In the data rows, the value 128 means zero.
Each row of this table is followed by its label. One hidden rule gives the labels. It looks at one to three of the table's principal directions, none of them among the few with the most spread.
Array([161, 128,  96, 157, 127, 134, 129, 117, 119, 130, 126, 128,  93, 122, 139, 122, 117,  93, 116, 151, 140, 140,
       145,  94, 165, 103, 124, 160, 115, 127,  88, 168]) 5
Array([137, 160,  61, 147, 122, 118, 171,  98, 138, 174, 149, 121,  91, 118, 172, 168,  81, 134, 158, 127, 120, 149,
       146, 106, 160, 113, 127, 166, 121, 109, 172, 122]) 7
Array([134, 112, 116, 142, 104, 110, 123,  93, 116,  82, 149, 128, 108, 160, 140, 147, 101,  79, 158, 167, 131, 185,
       112,  84, 130, 152, 127, 178, 114, 135, 126, 104]) 5
Array([ 99, 134, 146, 137, 118, 127,  74, 141, 133, 115, 161, 137, 119, 149,  65,  92, 143, 123, 100, 102, 140, 112,
       133, 164, 108, 129, 145,  92, 185,  94,  73, 102]) 1
Array([159,  65, 157, 161,  94, 113,  88, 146, 121,  43, 123, 142, 117, 153, 110,  95, 128,  65, 126, 174, 151, 169,
       119,  82, 127, 154, 123, 150, 127, 166,  41, 160]) 5
Array([174, 128,  98, 148, 120, 101, 129, 121, 127, 185, 124, 134,  82,  97, 169, 170,  89, 112, 143, 145, 132, 121,
       144,  90, 147, 100, 118, 197, 127, 115, 123, 160]) 1
Array([152, 102, 127, 123, 150, 126, 138, 142, 141, 154, 123, 131, 119, 121, 166, 140, 133, 139, 110, 147, 130, 122,
       139, 115, 147, 111, 115, 138, 131, 126, 114, 186]) 4
Array([ 74, 175,  87, 137, 117, 180, 133,  95, 122,  94, 160, 118, 136, 169, 102, 122, 123, 125, 128,  97, 124, 145,
       126, 164, 123, 134, 160,  84, 126,  91, 152,  57]) 4
Array([178,  93,  73, 117, 167, 112, 216,  81, 134, 146, 124, 116,  97, 138, 255, 197,  94, 114, 155, 210, 115, 197,
       128,  47, 189, 121,  92, 214,  69, 145, 189, 209]) 4
Array([ 85, 117, 156,  89, 130, 115, 133, 138, 119, 124, 102, 140, 158, 124, 114, 132, 139, 139, 139, 108, 119, 125,
       113, 139,  97, 162, 130, 110, 119, 140, 185, 117]) 0
Array([118, 101, 184, 107, 130, 134, 136, 163, 121,  67,  81, 125, 187, 130,  98,  88, 173, 141, 129, 131, 126, 132,
       104, 148, 103, 165, 128,  72, 103, 189, 134, 131]) 0
Array([ 77, 162, 141, 133, 113, 175,  78, 124, 120,  90, 156, 124, 153, 148,  60,  84, 148, 131, 102,  76, 127,  96,
       132, 183,  96, 124, 153,  69, 149,  94,  98,  57]) 5
Array([114, 152, 106, 113, 152, 151, 122,  92, 119, 164, 155, 121, 117, 132, 146, 150, 131, 126, 109, 128, 117, 118,
       139, 127, 141,  97, 128, 152, 122,  83, 139, 120]) 4
Array([108, 124, 166, 114, 132, 163, 103, 183, 131, 135,  99, 134, 172, 115,  86, 103, 177, 162,  92,  98, 131,  84,
       131, 180, 105, 126, 150,  56, 139, 133, 107, 135]) 6
Array([108, 191,  83, 125, 122, 168, 177, 105, 119, 152, 112, 118, 141, 114, 137, 161, 107, 149, 156,  93, 118, 117,
       117, 145, 131, 125, 144, 110,  88, 126, 210,  75]) 3
Array([ 51, 118, 209,  39, 156, 103, 111, 168, 153, 212, 135, 136, 203,  96, 122, 155, 170, 228, 122,  71,  89,  69,
       125, 182,  68, 151, 117,  94, 159, 114, 217,  95]) 7
Array([134, 121,  76, 149, 136, 135, 138, 121, 142, 148, 154, 131,  89, 145, 164, 142, 109, 123, 112, 140, 132, 147,
       158, 123, 159, 105, 136, 138, 149,  87, 108, 168]) 4
Array([133,  93, 151, 104, 138, 116, 144, 144, 114, 131,  78, 134, 149,  95, 150, 128, 141, 123, 131, 142, 118, 127,
       132,  93, 132, 138, 107, 152,  82, 169, 154, 180]) 4
Array([ 76, 123, 163,  58, 159, 103, 126, 116, 118, 185, 122, 131, 159, 101, 146, 156, 146, 161, 130, 108,  94, 104,
       132, 132, 101, 135, 110, 153, 116, 111, 212, 120]) 7
Array([143, 164,  64, 118, 152, 158, 233, 110, 158, 196, 128, 108, 138, 108, 229, 201,  91, 192, 161, 122, 107, 132,
       128, 114, 169, 112, 112, 137,  81, 138, 237, 134]) 3
Array([179, 151, 112, 153, 126,  96, 111,  75, 107, 126, 141, 122,  71, 120, 134, 127,  90,  78, 144, 145, 138, 119,
       123,  97, 135,  99, 107, 200, 132, 111,  96, 116]) 3
Array([192,  94, 123, 158, 124,  94, 131, 124, 104,  90,  88, 135,  84, 120, 129, 104, 121,  56, 130, 187, 153, 163,
       125,  64, 161, 128, 110, 181, 103, 172,  70, 202]) 4
Array([178, 127,  74, 142, 143,  78, 159,  51, 120, 153, 157, 120,  55, 114, 211, 159,  60,  83, 158, 169, 120, 158,
       146,  39, 175,  98,  77, 255, 102, 113, 143, 166]) 7
Array([ 95, 197,  84, 167,  90, 182, 125,  91, 130,  73, 181, 112, 129, 172,  83, 114, 102, 123, 145,  87, 133, 140,
       114, 166, 119, 134, 161,  81, 136, 102, 126,  12]) 7
Array([130,  99, 141, 126, 127, 148, 139, 142, 128,  85, 111, 129, 152, 136, 140, 116, 139, 123, 124, 142, 129, 143,
       121, 113, 132, 143, 122, 116, 100, 160, 122, 152]) 1
Array([ 85, 130, 159, 114, 126, 156, 102, 163, 126, 106, 114, 136, 165, 143,  69,  99, 171, 145, 100,  99, 134, 108,
       119, 186,  96, 145, 159,  49, 150, 122, 117, 106]) 3
Array([191, 115,  90, 121, 167, 101, 219,  98, 127, 154,  97, 118,  99, 111, 216, 167, 107, 115, 152, 194, 128, 173,
       117,  49, 193, 122,  86, 196,  68, 178, 177, 210]) 5
Array([178, 158,  50, 182, 111, 109, 148,  32, 103,  84, 169, 117,  40, 155, 155, 135,  58,  32, 162, 180, 145, 195,
       123,  40, 183, 113, 106, 234,  99, 121, 101, 116]) 6
Array([177, 138,  79, 164, 123,  91, 113,  71, 109, 146, 152, 129,  46, 114, 160, 136,  70,  66, 139, 150, 135, 134,
       153,  71, 159,  87, 104, 231, 130,  92,  91, 153]) 4
Array([ 41, 119, 196,  49, 150, 165, 134, 182, 135, 155,  89, 129, 238, 104, 110, 129, 196, 218, 111,  71,  91,  81,
       125, 195,  76, 158, 140,  39, 107, 145, 219, 104]) 5
Array([ 61, 202, 108, 120, 133, 199, 107, 105, 125, 136, 172, 119, 147, 157,  73, 121, 148, 152,  98,  70, 125,  96,
       124, 197, 112, 111, 165,  59, 149,  65, 141,  38]) 4
Array([173, 105, 104, 122, 154,  96, 169, 110, 127, 165, 112, 129,  94, 113, 196, 165, 109, 112, 138, 178, 127, 154,
       132,  70, 168, 115, 100, 196, 102, 141, 148, 199]) 3
Array([134, 145, 112, 121, 154, 150, 150, 132, 134, 159, 123, 121, 129, 130, 140, 140, 144, 150, 110, 131, 129, 118,
       129, 150, 143, 109, 137, 103, 130, 115, 137, 143]) 4
Array([116, 138, 155, 174,  91, 201,  52, 168, 111,  32, 118, 132, 152, 157,  18,  42, 171,  95,  77,  95, 160,  94,
       125, 191,  99, 123, 175,  29, 151, 124,   5,  93]) 0
Array([ 99,  70, 190, 126, 107,  81,  23, 150, 119,  99, 157, 152, 116, 133,  66,  74, 148,  87,  96, 126, 132, 124,
       154, 115,  97, 140, 121, 155, 181, 106,  35, 145]) 3
Array([145, 142,  78, 162,  93, 148, 158,  87,  99,  69, 107, 122, 112, 133, 146, 137,  86,  71, 169, 146, 132, 172,
       120,  80, 146, 139, 131, 167,  62, 156, 148, 110]) 1
Array([ 44, 128, 155,  93, 123, 147, 108, 158, 127, 138, 127, 140, 175, 122,  81, 111, 162, 158, 109,  79, 113, 113,
       140, 156, 104, 153, 143,  78, 130, 122, 161, 106]) 3
Array([162, 179,  48, 158, 123, 141, 227, 108, 163, 157, 135, 107, 113, 126, 202, 180,  66, 178, 184, 115, 123, 142,
       121, 140, 155, 121, 131, 115, 115, 133, 208,  99]) 6
Array([157, 135,  56, 155, 122, 122, 148,  42,  86, 104, 133, 122,  63, 126, 179, 142,  71,  38, 151, 170, 126, 178,
       147,  35, 178, 105, 103, 245,  63, 118, 133, 154]) 6
Array([158, 157,  45, 180, 109, 105, 134,  21, 127,  90, 213, 116,  36, 165, 185, 142,  24,  66, 168, 139, 130, 167,
       139,  72, 155, 103, 100, 230, 139,  69, 114,  85]) 1
Array([166,  87, 129, 114, 157,  70, 130, 127, 120, 184, 113, 137,  86, 109, 163, 155, 137,  99, 119, 191, 130, 157,
       142,  70, 163, 116, 107, 204, 127, 133, 115, 218]) 1
Array([ 99, 144, 154, 119, 126, 179, 144, 206, 162, 139, 102, 129, 195, 126,  92, 117, 169, 213, 111,  74, 133,  82,
       114, 221,  98, 144, 165,   0, 154, 143, 147, 104]) 7
Array([ 93,  87, 159, 103, 134, 122,  95, 153, 117, 130, 112, 141, 148, 119, 111, 110, 162, 122, 101, 128, 118, 128,
       151, 124, 118, 136, 130, 127, 126, 125, 117, 167]) 1
Array([160, 186,  56, 205,  87, 140,  86,  53, 108,  87, 192, 119,  44, 157, 104, 112,  61,  51, 139, 123, 150, 136,
       140, 113, 144,  87, 139, 181, 152,  66,  49,  62]) 4
Array([124, 128, 155, 118, 121,  80, 102, 134, 134, 162, 140, 139, 116, 106, 109, 129, 114, 138, 139, 107, 127, 102,
       128, 129, 105, 132, 114, 151, 163, 119, 130, 113]) 1
Array([ 76, 133, 144, 100, 140, 152, 119, 162, 145, 162, 133, 138, 159, 126, 108, 126, 152, 177,  99,  82, 123,  92,
       136, 175, 109, 131, 142,  68, 156, 102, 149, 123]) 4
Array([114, 168,  81, 143, 120, 148, 156,  70, 127,  98, 165, 113, 114, 149, 148, 130,  85, 120, 154, 109, 120, 143,
       126, 121, 137, 125, 121, 141, 111, 108, 162,  74]) 3
Array([127, 129, 149, 103, 152, 126, 142, 116, 130, 124, 126, 123, 142, 130, 140, 127, 135, 144, 127, 126, 124, 114,
       110, 134, 119, 131, 109, 123, 123, 133, 152, 125]) 5
Array([103, 175,  78, 168, 101, 145,  87,  53, 115,  88, 212, 118,  81, 168, 102, 109,  83,  78, 131, 108, 130, 145,
       143, 119, 135, 108, 135, 164, 149,  64,  88,  48]) 1
Array([137, 118, 160,  99, 133,  62, 135, 146, 146, 201, 122, 137, 127,  87, 149, 164, 112, 167, 157, 118, 116, 103,
       122, 118, 109, 138, 102, 165, 150, 139, 177, 133]) 3
Array([153,  97,  95, 118, 151, 127, 166, 106, 115, 149, 105, 133, 103, 111, 200, 159, 111,  95, 125, 172, 125, 156,
       142,  50, 177, 113,  98, 202,  71, 142, 150, 214]) 1
Array([ 92, 108, 164,  94, 130,  98, 134, 193, 159, 190, 113, 137, 170, 103, 120, 143, 156, 202, 133, 102, 110, 114,
       140, 169, 102, 153, 141,  82, 161, 140, 175, 135]) 5
Array([ 94, 181, 113, 134, 115, 134, 137, 136, 151, 150, 154, 122, 138, 138,  91, 129, 120, 179, 143,  75, 126, 109,
       122, 198, 103, 136, 157,  63, 175, 102, 162,  51]) 6
Array([167,  96, 136, 103, 159, 114, 141, 133, 101, 173,  65, 138, 116,  78, 171, 147, 138, 103, 113, 161, 128, 111,
       138,  73, 153, 105,  99, 190,  77, 151, 138, 226]) 1
Array([ 97, 149, 155, 111, 135, 150, 136, 168, 164, 146, 140, 124, 174, 134, 106, 124, 149, 206, 121,  77, 124,  86,
       114, 204,  95, 140, 144,  37, 169, 121, 153,  83]) 3
Array([190, 117,  88, 165, 110,  91, 156,  97, 120, 107, 122, 125,  77, 135, 170, 153,  81,  78, 170, 182, 140, 180,
       120,  73, 154, 131, 119, 196, 110, 149, 120, 147]) 2
Array([161, 130, 122, 149, 117, 118, 135, 126, 132, 114, 125, 117, 123, 132, 140, 133, 117, 129, 149, 142, 128, 137,
       124, 138, 123, 126, 135, 129, 132, 136, 119, 114]) 0
Array([139, 117, 101, 143, 132, 143, 129, 126, 117, 124, 115, 134, 105, 118, 141, 113, 121, 100, 108, 135, 135, 129,
       152, 101, 156, 107, 122, 147, 110, 123, 100, 181]) 3
Array([164, 161,  89, 161, 117, 121, 128,  87, 121, 139, 152, 124,  76, 123, 136, 139,  85,  93, 141, 135, 141, 128,
       127,  93, 153, 103, 116, 183, 127, 114, 106, 115]) 1
Array([133, 129, 146, 134, 136, 133, 108, 137, 131, 111, 140, 122, 132, 143,  97,  98, 156, 129, 105, 135, 135, 124,
       127, 151, 127, 122, 135,  99, 151, 126,  83, 126]) 1
Array([134, 143, 123, 149, 122, 134, 123, 113, 124,  82, 144, 120, 119, 155,  97,  97, 133, 107, 125, 137, 139, 146,
       117, 136, 133, 132, 135, 110, 137, 133,  94, 104]) 3
Array([ 95, 121, 121, 133, 111, 132, 146, 124, 136,  73, 143, 128, 141, 162, 115, 113, 123, 123, 145, 127, 128, 174,
       117, 124, 128, 167, 134, 102, 125, 147, 144, 103]) 4
Array([143, 133, 112, 132, 120, 116, 134, 126, 108, 155,  97, 134, 110, 104, 130, 149, 120, 103, 139, 142, 132, 135,
       131, 100, 140, 124, 131, 163, 104, 140, 141, 148]) 3
Array([121, 169, 116, 146, 127, 149,  82, 102, 130, 139, 185, 124, 100, 150,  94, 120, 123, 119, 102, 107, 139, 101,
       131, 155, 125,  96, 140, 124, 172,  68,  77,  79]) 1
Array([ 96, 162, 157, 108, 139, 171,  92, 134, 116, 131, 126, 126, 159, 129,  78, 109, 163, 147,  96,  85, 128,  71,
       117, 188,  94, 114, 147,  73, 141,  99, 120,  82]) 2
Array([113,  94, 163, 113, 129,  94, 101, 139, 124, 117, 130, 137, 131, 129, 108, 108, 146, 116, 121, 141, 125, 142,
       133, 113, 120, 146, 119, 141, 141, 138, 109, 147]) 3
Array([ 88, 147, 143,  57, 166, 195, 181, 177, 137, 240,  70, 125, 216,  70, 174, 198, 176, 229, 113,  89,  94,  67,
       129, 164, 122, 116, 138,  78,  67, 143, 251, 143]) 2
Array([142,  72, 176, 107, 135,  83, 125, 126, 123,  83, 120, 129, 141, 148, 140, 126, 146, 106, 143, 184, 124, 176,
       104,  95, 119, 165, 109, 158, 119, 169, 124, 149]) 1
Array([157, 130, 157, 151, 111, 146, 122, 173, 132, 101,  99, 123, 155, 125,  84, 101, 161, 136, 123, 135, 145, 121,
       109, 151, 123, 137, 147,  75, 128, 176,  83, 121]) 1
Array([171,  75,  96, 155, 131, 103, 120,  99, 118,  98, 139, 133,  71, 146, 182, 128, 100,  62, 122, 189, 135, 176,
       154,  63, 165, 111, 110, 206, 120, 115,  72, 204]) 4
Array([166, 114,  94, 142, 124, 105, 159,  96, 117, 127, 120, 125,  95, 124, 183, 160,  93,  91, 159, 173, 127, 171,
       129,  66, 158, 126, 111, 201,  91, 145, 145, 159]) 6
Array([120, 196,  98, 155, 114, 184,  89,  94, 106, 133, 158, 116, 114, 139,  81, 126, 132, 105, 109, 107, 135, 104,
       129, 157, 129,  91, 159, 118, 131,  81,  92,  57]) 4
Array([115, 129, 144,  84, 164, 103, 162, 120, 145, 163, 136, 121, 145, 138, 158, 161, 140, 172, 139, 136, 113, 134,
       108, 147, 118, 142, 119, 120, 141, 124, 193, 119]) 4
Which label does each new row get?
Array([ 80, 140, 104,  91, 164, 184, 177, 122, 153, 160, 149, 118, 168, 132, 187, 154, 132, 194, 112,  94, 101, 111,
       142, 148, 141, 117, 119,  92, 105, 104, 203, 131]) >> 4
Array([ 80, 125, 185, 138,  95, 173,  70, 169, 113,  22, 113, 132, 184, 157,  13,  39, 183, 114,  98,  92, 143, 116,
       112, 183,  84, 162, 161,  25, 138, 155,  61,  77]) >> 0
Array([116, 117, 143, 100, 145,  91, 130, 130, 142, 182, 145, 132, 127, 114, 147, 151, 130, 153, 131, 131, 114, 127,
       135, 115, 130, 130, 110, 157, 144, 121, 157, 140]) >> 3
Array([164, 157,  79, 152, 125, 153, 183, 134, 151, 169, 127, 116, 122, 117, 175, 172, 103, 161, 147, 132, 131, 131,
       127, 126, 159, 111, 134, 123, 113, 139, 157, 130]) >> 6
Array([153, 124, 103, 168,  96, 136, 156,  88, 108,  19, 120, 113, 123, 150, 137,  95,  97,  73, 168, 155, 131, 184,
       116,  84, 143, 150, 117, 151,  72, 177, 117, 109]) >> 2
Array([129, 120, 162, 157, 100, 107,  73, 123, 119,  38, 152, 126, 122, 163,  58,  61, 137,  89, 128, 131, 143, 144,
       117, 146, 100, 149, 136, 107, 166, 134,  49,  84]) >> 6
Array([105, 150, 129,  85, 166, 132, 128, 142, 128, 247, 118, 130, 138,  79, 142, 164, 154, 176,  99, 102, 107,  75,
       155, 147, 134,  91, 127, 136, 130,  92, 174, 154]) >> 6
Array([ 88,  96, 187, 112, 133,  91,  36, 141, 118, 108, 150, 151, 114, 128,  54,  53, 153, 101,  79,  97, 136,  90,
       150, 140,  96, 127, 114, 126, 190,  91,  48, 147]) >> 3
Array([157,  97, 133, 139, 114,  67, 129,  77, 123,  69, 159, 125,  93, 157, 158, 132,  86,  75, 172, 178, 129, 189,
       107,  63, 131, 156,  95, 210, 124, 148, 120, 116]) >> 5
Array([186, 101,  63, 147, 121,  80, 195,  80, 139, 156, 143, 128,  69, 117, 251, 204,  42,  98, 189, 185, 121, 191,
       134,  17, 181, 127,  84, 255,  84, 147, 180, 177]) >> 5
Array([128, 201,  86, 152, 116, 144, 145,  93, 127, 145, 156, 114, 107, 128, 104, 134, 103, 130, 146, 103, 132, 123,
       120, 139, 141, 114, 137, 125, 130, 114, 145,  61]) >> 1
Array([ 70,  96, 222,  92, 128,  96,  31, 158, 143, 122, 176, 141, 160, 143,  63,  87, 167, 156,  95,  88, 118,  83,
       131, 183,  59, 144, 127,  95, 211,  88,  80,  85]) >> 1
Array([ 95, 182,  79, 151, 115, 196, 136,  76, 113,  78, 174, 112, 126, 177, 100, 123, 127,  95, 123, 129, 133, 170,
       115, 121, 155, 128, 151, 111,  98, 113, 123,  59]) >> 4
Array([160,  98, 159, 126, 128,  92, 138, 139, 138, 106, 115, 125, 136, 127, 144, 125, 127, 133, 149, 153, 128, 140,
       111, 118, 118, 147, 111, 137, 130, 165, 125, 139]) >> 0
Array([ 99,  97, 175, 110, 111,  88, 127, 141, 151,  92, 151, 128, 165, 141, 124, 117, 124, 157, 161, 119, 113, 149,
       112, 128,  95, 179, 111, 118, 144, 160, 156,  89]) >> 5
Array([113, 152, 111, 151, 115, 177, 108, 152, 148, 140, 156, 128, 134, 141, 107, 126, 131, 155, 103,  93, 137, 100,
       139, 173, 125, 109, 157,  74, 160,  94,  95, 101]) >> 1
Array([153, 102, 147, 127, 138,  92,  92, 131, 122, 148, 126, 141,  95, 111, 129, 119, 124, 104, 109, 139, 137, 106,
       140, 107, 128, 110, 108, 171, 152, 112,  83, 175]) >> 6
Array([111,  93, 207, 106, 134, 108,  84, 178, 144,  95, 130, 139, 162, 157,  69,  94, 179, 149, 104, 128, 141, 115,
        99, 180,  82, 162, 140,  60, 188, 138,  84, 118]) >> 1
Array([144, 141,  69, 135, 142, 146, 184,  58, 114,  96, 147, 114,  98, 164, 184, 161,  98,  85, 148, 178, 129, 194,
       111,  71, 175, 129, 115, 180,  75, 132, 162, 130]) >> 4
Array([172, 101, 118, 138, 138,  94, 118,  97, 119, 135, 144, 131,  78, 125, 165, 136, 105,  79, 125, 176, 135, 149,
       137,  60, 160, 108,  95, 215, 122, 124,  88, 181]) >> 3
Array([128, 150,  57, 162, 103, 155, 158,  71,  87,  69, 113, 123,  97, 140, 136, 124,  92,  52, 152, 147, 132, 184,
       135,  74, 164, 130, 135, 171,  59, 138, 144, 123]) >> 0
Array([133, 134,  96, 128, 131, 150, 190, 144, 154, 158, 114, 119, 150, 109, 188, 160, 109, 180, 149, 113, 113, 126,
       138, 131, 144, 125, 125, 110, 100, 146, 189, 141]) >> 5
Array([170, 149,  72, 157, 104, 148, 219, 120, 157, 128, 119, 115, 132, 115, 211, 181,  59, 163, 193, 121, 124, 143,
       111, 102, 150, 136, 114, 138,  81, 171, 202, 108]) >> 1
Array([146, 119, 142, 135, 124, 151, 135, 151, 128,  99, 101, 126, 150, 132, 123, 121, 144, 131, 125, 137, 137, 126,
       113, 141, 123, 135, 138,  95, 114, 156, 114, 134]) >> 6
Array([168,  99, 154, 129, 132,  98, 128, 129, 131, 114, 119, 125, 125, 123, 151, 128, 125, 121, 140, 157, 129, 133,
       117, 107, 125, 131, 107, 156, 126, 153, 111, 149]) >> 0
Array([145,  94, 130, 124, 121, 115, 171, 123, 133,  97, 111, 129, 139, 124, 177, 143, 104, 120, 162, 154, 123, 164,
       113,  70, 142, 157,  98, 164,  81, 182, 165, 153]) >> 6
Array([164, 111, 150, 152, 103, 109,  99, 142, 107,  98,  92, 139, 113, 101,  97,  95, 120,  84, 131, 133, 146, 113,
       125,  97, 123, 128, 115, 155, 115, 162,  76, 151]) >> 3
Array([126,  96, 187,  91, 129,  82, 114, 127, 108, 131, 102, 128, 157, 100, 128, 135, 149, 119, 150, 153, 108, 138,
       117,  89, 110, 152, 103, 181,  93, 173, 156, 131]) >> 3
Array([119, 169,  93, 138, 138, 116,  99,  68, 111, 150, 172, 125,  73, 126, 117, 114,  98,  97, 116, 106, 126, 107,
       152, 123, 137,  88, 117, 176, 151,  61, 110, 106]) >> 7
Array([ 99, 119, 180, 100, 141, 130,  94, 176, 133, 148, 109, 136, 164, 114,  81,  99, 177, 165,  94,  97, 126,  82,
       133, 182,  96, 130, 140,  68, 160, 122, 114, 135]) >> 7
Array([ 94, 141, 182, 111, 115, 130,  85, 202, 140, 184, 102, 137, 177,  82,  62, 107, 170, 192, 109,  62, 120,  54,
       142, 201,  81, 127, 153,  56, 167, 127, 126, 103]) >> 3
